[[-28 -20   2 -48  19  25]
 [ 10  25   2  49  25 -25]
 [  2 -17 -41  35 -51  38]] 25

[[  5  20  23 -10]
 [  5  35  23 -19]
 [  5  27  23 -55]] -10

[[-15  33   5   9 -24  11]
 [-23   2  10 -10 -30 -32]
 [-11 -29   3 -28 -10 -55]] 11

[[-10  10  26   0   5  15 -34]
 [  3 -19  -4  26  19 -44   3]
 [  9 -11   6  -7   0   2  15]] -34

[[-18  -1  -4  -2 -18]
 [-49   0  34 -38  42]
 [  6   7   5 -17  27]] -18

[[ 11   5   4  -5 -52 -16]
 [  3 -19  -3  17 -28  -8]
 [ 11  14  28  11 -37 -20]] -16

[[-27   2 -13 -24 -18 -16]
 [-54  14 -25 -21 -44 -40]
 [ 23  21 -10 -12  21  49]] -16
---
[[-209, 671, -81, 121], [-404, 85, 522, -739]]	-209
[[7512, 8857, 2192, 5545, 3302, 2162], [5262, 8800, 8800, 1614, 7188, 4931]]	2192
[-35, 44, 10, 45, 49]	44
[4086, 7874, 7385, 7122, 5992, 3305, 2038]	4086
[213, 55, 73, 53, 225, 35]	55
[17, 15, 11, 24, 42, -39]	15
---
[ -1  49  22 -37] Answer: -1, -37

[-31 -17 -55  48] Answer: -31, 48

[ -3  42 -18  12   8] Answer: -3, 8

[[ 16  55  50  -4   0 -12]
 [ -5 -14 -10  -2 -20  22]
 [  7  29  23   2 -11  -1]] Answer: 16, -1

[[-44  29  -1  19  -1 -49]
 [ 41   3 -26  29 -53  47]] Answer: -44, 47

[ 10  42 -23  -6  16  13  12] Answer: 10, 12
---
[[ 0.575 -0.109  0.173 -0.885 -0.984  1.297]
 [-1.793 -0.556  0.758  0.689  1.582 -0.178]] Out: 1.297

[[-0.172 -0.069  0.038 -0.058]
 [ 0.219  0.066  0.059  0.176]
 [ 0.204  0.014  0.078  0.201]] Out: 0.176

[[ 171.883  -14.724  -65.233 -126.600  -61.128]
 [  49.601   60.063  -71.955  -63.808 -188.105]] Out: -61.128

[[ 0.05  0.12 -0.13  0.01]
 [ 0.05  0.14 -0.06 -0.01]
 [ 0.08  0.19 -0.14  0.06]] Out: -0.01

[[ 0.39 -0.06  0.02 -1.60 -0.03  0.31]
 [ 1.53  1.87  1.82  1.01  0.08 -1.31]] Out: 0.31

[[ 19.8  -5.1  -1.5 -11.6  -4.7]
 [ -8.2   3.6  -4.1 -10.3   1.5]
 [ -2.1 -15.4 -14.9  -9.2  -0.4]] Out: 1.5

[[-0.093  0.004 -0.083 -0.058]
 [-0.068 -0.005  0.079  0.119]
 [ 0.036  0.031 -0.210  0.101]] Out: 0.119
---
43	38	38	56	26
34	24	27	51	6
86	31	29	18	55
| 27, 86

-786	-371	867	693	-972 | 867, 867

2927	7726	5238	2238	5083	8000	7576 | 2238, 8000

148	117	255	102	29	78	32 | 102, 255

-573	723	416	-222	642	441	343
910	-386	442	846	745	3	-760
-143	-675	-814	38	737	356	-940
| 846, 910

26	61	206	126	109 | 206, 206

9	2	4	0	2 | 4, 9

233	88	161	158	184
172	109	164	243	201
246	40	132	93	162
| 164, 246

75	55	176	13	992 | 176, 992

-12	-33	50	-115	-235
-176	-178	-220	-208	-460
-323	-585	-351	527	-606
| -220, 527
---
[-22 -31   5  17 -41] --> -22

[[  6 -14  10  -7]
 [-27  40  18   1]
 [ 14 -33   9  31]] --> 6

[[  3  15  -9   9   6]
 [-12  38  29  18  12]
 [ 25 -11  -7  42   1]] --> 3

[[-17 -48 -56 -39  -1 -55   0]
 [ 17 -46  13 -31  23   2   2]
 [-10  -7 -35  11   2 -35  54]] --> -17

[[ 11   3   7   5 -20]
 [-31  41   5  12  18]
 [  6  -2  -8  -3  11]] --> 11

[ 18   8 -27  40 -11  25] --> 18
---
Input:
[[-41 -20 -29 -50 -20  10]
 [ 16  -8  15   1  18 -25]
 [ -6  -3  11 -10   0 -13]]
Output: -20

Input: [ 54  -1 -17 -13  -5  32 -27]
Output: -1

Input: [ -8 -27  41 -31  -6]
Output: -27

Input:
[[ 36   0 -30  -9 -24  16 -21]
 [-23  24 -37  50   1  -6 -10]
 [-35  34 -27  21  -7 -10  17]]
Output: 0

Input: [ -1 -33  -7  49 -50]
Output: -33

Input: [ 50 -10  10   9 -22]
Output: -10

Input:
[[-14  22   1  27  13 -27]
 [ 13  40 -19  -1   9 -18]]
Output: 22

Input:
[[ -4 -26 -32  -6  25  -4   2]
 [  1   4  17  19  44   4  -3]
 [ 28   5 -31   5 -32 -27  24]]
Output: -26

Input: [ -1   7 -23 -16  46  24  29]
Output: 7

Input: [  1  46   9  27 -37]
Output: 46
